K_684: [  3 -10  -6 -17  -1 -13   8 -17   2  -6 -11  10   7 -18  -8  -4  21  15
   4   6   9  -1 -13 -19  -2 -20 -15  -5]
K_638: [  5  11   4   7  -3  15   2  -1   1  11  12  -9   2   3  22  -2   7 -13
   3  11 -20  16   3  -2 -11   0  11   7]
K_844: [  7   9 -18 -14 -16   8   3  15  -8  13  -5   3   7  11   5 -12  -4   2
   0   8 -10  11 -15   9  -1   4   4   8]
K_92: [ -8  19  36   0  11 -24  14   8  18  15   1  -6 -28 -26 -27  25  24  -8
  14 -10 -13 -14  20 -18   6 -40 -30 -16]
K_499: [ 11  -8   9   8 -14  12 -12   9  -9  -3  -2  16  52  22  44 -15 -10  19
  10  13  16  21   0  25  -8  28  11   8]
K_595: [-17 -22 -31   0 -17   6 -21 -21 -27 -15  -7 -17 -16  -7 -10 -22 -22   3
  -8  -6   6 -15 -14   1 -10  -7 -12   1]
K_497: [  7  11   5 -14  -4   2   0   8 -10   0  -2  -7  40   9  28  20  14  -1
  16  -2  15  18   6  22  26  24  18  11]
K_721: [ -4  -3 -21  14  -3 -12   9 -10  -5   5   3 -17   7   8   2 -18 -12  -3
 -10   3 -21  14   6   6   7  11   0   2]
q: [ 11  -8   9   8 -14  12 -12   9  -9  -3  -2  16  52  22  44 -15 -10  19
  10  13  16  21   0  25  -8  28  11   8]
K_499
loc: [-28]
K_92, 13
q: [  7  11   5 -12  -4   2   0   8 -10]
K_844

K_844: [-12  13 -12  -7  -3 -11  -3   1 -22]
K_595: [-25  -7  -9   9 -10   0  -1 -30   6]
K_684: [-11  15 -10 -28 -11 -29  -7 -20 -14]
K_86: [ -6  22  35 -13 -20  20 -14  52   6]
K_333: [ -7  -8  -8 -52   3  -3  15 -33 -14]
K_92: [ 22 -20  35 -13  20  -6  18  43  32]
q: [ 22 -20  35 -13  20  -6]
K_92
loc: [3]
K_333, 5
q: [ -3 -11  -3]
K_844
loc: [9]
K_595, 4

K_497: [  8 -22  -9   1   6  -3   8]
K_86: [ 30 -12  -3 -22   3  10   6]
K_595: [-17  -8   1  -7   5 -37 -13]
K_844: [-31 -21  -6  -8 -22   6  15]
K_618: [ -2 -30   0 -11  -6  -1   5]
K_92: [  7 -27   0   8  37 -31 -30]
K_333: [-30  -5   3 -10  -8 -27 -11]
K_721: [ 38 -27  -4 -18  26  -6   7]
K_499: [ 38 -27  -4  -8 -14  13  20]
K_638: [ 38 -27  -4  -4  26  -6   7]
q: [  8  37 -31]
K_92
q: [-27  -4  -4  26  -6   7]
K_638
q: [-30  -5   3 -10  -8 -27]
K_333
q: [-17  -8   1  -7   5]
K_595
q: [-27  -4  -8 -14]
K_499
q: [ -3 -22   3  10   6]
K_86
q: [ 38 -27  -4  -4  26  -6   7]
K_638

K_721: [ -6   0 -10   0  -5   6 -10  -4  -7  16  -8 -43   0  -7]
K_715: [-11  -1  -4   8  -5  13   5   4   5  -8   1   4  20  -8]
K_92: [ 10 -12   4  -3  -9 -11  -6  23   6  13  -8  -4 -26  -6]
K_595: [  8 -10  -1   4 -23   7  -4  -1   0  10  -2  -3   7 -16]
K_333: [ -2 -18 -13   9  -7   7   9   1   6  -1  -2 -12  -6  -4]
K_86: [  2  -2  15 -10   6  -8   1  -6 -12  -3   4 -10 -35 -13]
K_638: [ -1   9  -5 -11 -15   8   0   5   1  -8   4  20   4   9]
K_844: [ -3  -8  -5  -6  22   5   5 -11  -1 -17  -7   7   0  20]
K_497: [  1   9  -6  11 -15   3 -11   1  -4   8  -3  11   8  -7]
K_499: [ -4 -11  -4   6  -7  20  -6   7 -12  -8  -6  -2  -7  17]
q: [ -2 -18 -13   9  -7   7   9   1   6  -1  -2 -12  -6  -4]
K_333
q: [-11   1  -4   8]
K_497
q: [ 5  1 -8  4 20  4]
K_638
loc: [-35]
K_86, 13
q: [ 10 -12   4  -3  -9 -11  -6  23   6  13  -8  -4 -26  -6]
K_92

K_497: [-29  -1 -24   6   6   3  -5]
K_721: [ -5 -42 -14   6 -16  -1  -8]
K_595: [ -1   0 -23 -26  18   8   5]
K_715: [ -2  30 -14 -38  -1 -25   8]
K_499: [ 15 -30  12   9 -42 -18   2]
K_333: [-29  -1 -24   6   6   0  40]
K_844: [ -2  30 -14  -8  28   1 -17]
K_92: [25 19 10 -7 -7  2 -9]
loc: [10]
K_92, 3
q: [18  8  5]
K_595

K_595: [ 40  11 -15   4  50]
K_715: [-40 -13 -23 -26 -16]
K_638: [  3 -14  12   7 -20]
K_86: [ 11 -14   7 -20 -12]
q: [-14   7 -20 -12]
K_86
q: [ 11 -15]
K_595
loc: [-12]
K_86, 5
q: [-14  12]
K_638
loc: [-13]
K_715, 2
loc: [-26]
K_715, 4
q: [-13 -23 -26 -16]
K_715

K_721: [  3 -24  23  -9   7  51  30 -38  13]
K_333: [-7  4  9 -7 -2 -2 -4  1  3]
K_497: [ 17  30   4  -4 -35   5 -10 -20 -36]
K_595: [ 17  30  30  -4 -35   5 -16 -20  31]
K_499: [-7 -1  9 -7 -2 -2 -4  1  3]
loc: [13]
K_721, 9
q: [-7  4  9 -7 -2 -2 -4  1  3]
K_333

K_499: [  8 -16 -16   3  -1   1 -18   4   1   3   8]
K_595: [  3   3   8 -14 -16   3   2  -4 -17   7  22]
K_721: [  4  -2  16  14 -20  21  13  11  -6  12 -19]
q: [  8 -14]
K_595
q: [  3   8 -14 -16]
K_595
q: [  8 -14 -16   3]
K_595

K_638: [ 11   2  -4  -7   9  28  12  22  -1  -2 -26  -3   2   1  12  -4  19  -3
 -27  -1 -13   0 -11 -12  -7 -13  10   4 -10 -10 -20   5 -35 -13  30  -9
   7 -21 -13   3  14 -15   0  21 -18 -19   0  24 -28   2 -10  -2  14  16
 -14  10   6 -31 -14]
K_844: [ -7 -12  -4 -17 -23 -29 -18 -29   1  -6  24   8  -9   4  -4   0 -12  11
  32   1  10   1  13  -7   3  -4  -4 -15  21   6  18 -10  37   5 -15   3
  -9  21   7   6 -26 -24 -11 -23   6  -4  -4 -17  23   4  26 -15 -12  -7
   1  -7   8  18   0]
K_618: [ -2  -7  14 -22 -12 -36 -15 -18   7 -15  14   8  -4   4  -8  16  -9   8
  32   5  13   0  10  -4   5  -9 -11 -20  24   5  10 -14  37  11  -3   6
  -7  12   7   4 -22 -31   0 -23   6  -5  -9 -22  23   3  14  -5  -6  -7
   1  -9  20  31   9]
K_715: [  3  -4  29 -24   2 -36  -5  -6  15 -21   4  15   3   4  -9  14  -3   5
  32   8  13  -3 -30   0   6 -12 -16 -23  20   1  -3 -14  30  16  13   9
  -3  -2   5   1   1 -35   8 -23   3  -5 -12 -22  13   1  -2   4   3  -7
   1  -9  27  31  17]
q: [ 11   2  -4  -7   9  28  12  22  -1  -2 -26  -3   2   1  12  -4  19  -3
 -27  -1 -13   0 -11 -12  -7 -13  10   4 -10 -10 -20   5 -35 -13  30  -9
   7 -21 -13   3  14 -15   0  21 -18 -19   0  24 -28   2 -10  -2  14  16
 -14  10   6 -31 -14]
K_638
q: [ 37  11  -3   6  -7  12   7   4 -22 -31   0 -23]
K_618
loc: [19]
K_638, 17
loc: [17]
K_715, 59
q: [ -7 -12  -4 -17 -23 -29 -18 -29   1  -6  24   8  -9   4  -4   0 -12  11
  32   1  10   1  13  -7   3  -4  -4 -15  21   6  18 -10  37   5 -15   3
  -9  21   7   6 -26 -24 -11 -23   6  -4  -4 -17  23   4  26 -15 -12  -7
   1  -7   8  18   0]
K_844

K_844: [12  6 11 -4  0 -1 14  1  3]
K_92: [ 10   0 -52   4  -5   7   0 -13  -4]
K_715: [ 3 18 20 18  5  2  1 28 -3]
K_595: [  6  -6 -10  29   1  20   1   6   1]
K_333: [  5  13  -8 -21  -8  18  -7   6  11]
K_499: [  4   4  11   7 -10  10 -21  12   6]
loc: [-3]
K_715, 9
loc: [2]
K_715, 6
loc: [-5]
K_92, 5
loc: [-13]
K_92, 8
q: [  5  13  -8 -21  -8  18  -7   6  11]
K_333
q: [1 6]
K_595

K_497: [13 17 -2 -4 22 -1 10 -2 24]
K_618: [ 4  4  0 -1 10 -1  3  3  7]
K_844: [ 16  11   8   8  33   4 -14  -2 -18]
K_92: [  3   6  11   6 -21   8 -19   3  -6]
K_721: [ 13  -3  -6  16  -2  -2 -24  -1 -46]
K_715: [  7   2 -13  -2   2 -12  -9  -5  10]
K_499: [  7  13  29   5 -10  10 -18  21  -1]
K_333: [ -3   0  -9  -3 -11  -1  26  -1   7]
K_684: [ -5   0  -4   1 -19   9   7  -3   1]
K_595: [  6   5  22  11 -13  11  -8  26 -14]
K_86: [ 15   0 -29   1  22 -17 -11 -10  12]
K_638: [10 16 13  2 12 11 15  5  2]
q: [26 -1  7]
K_333
loc: [17]
K_497, 2

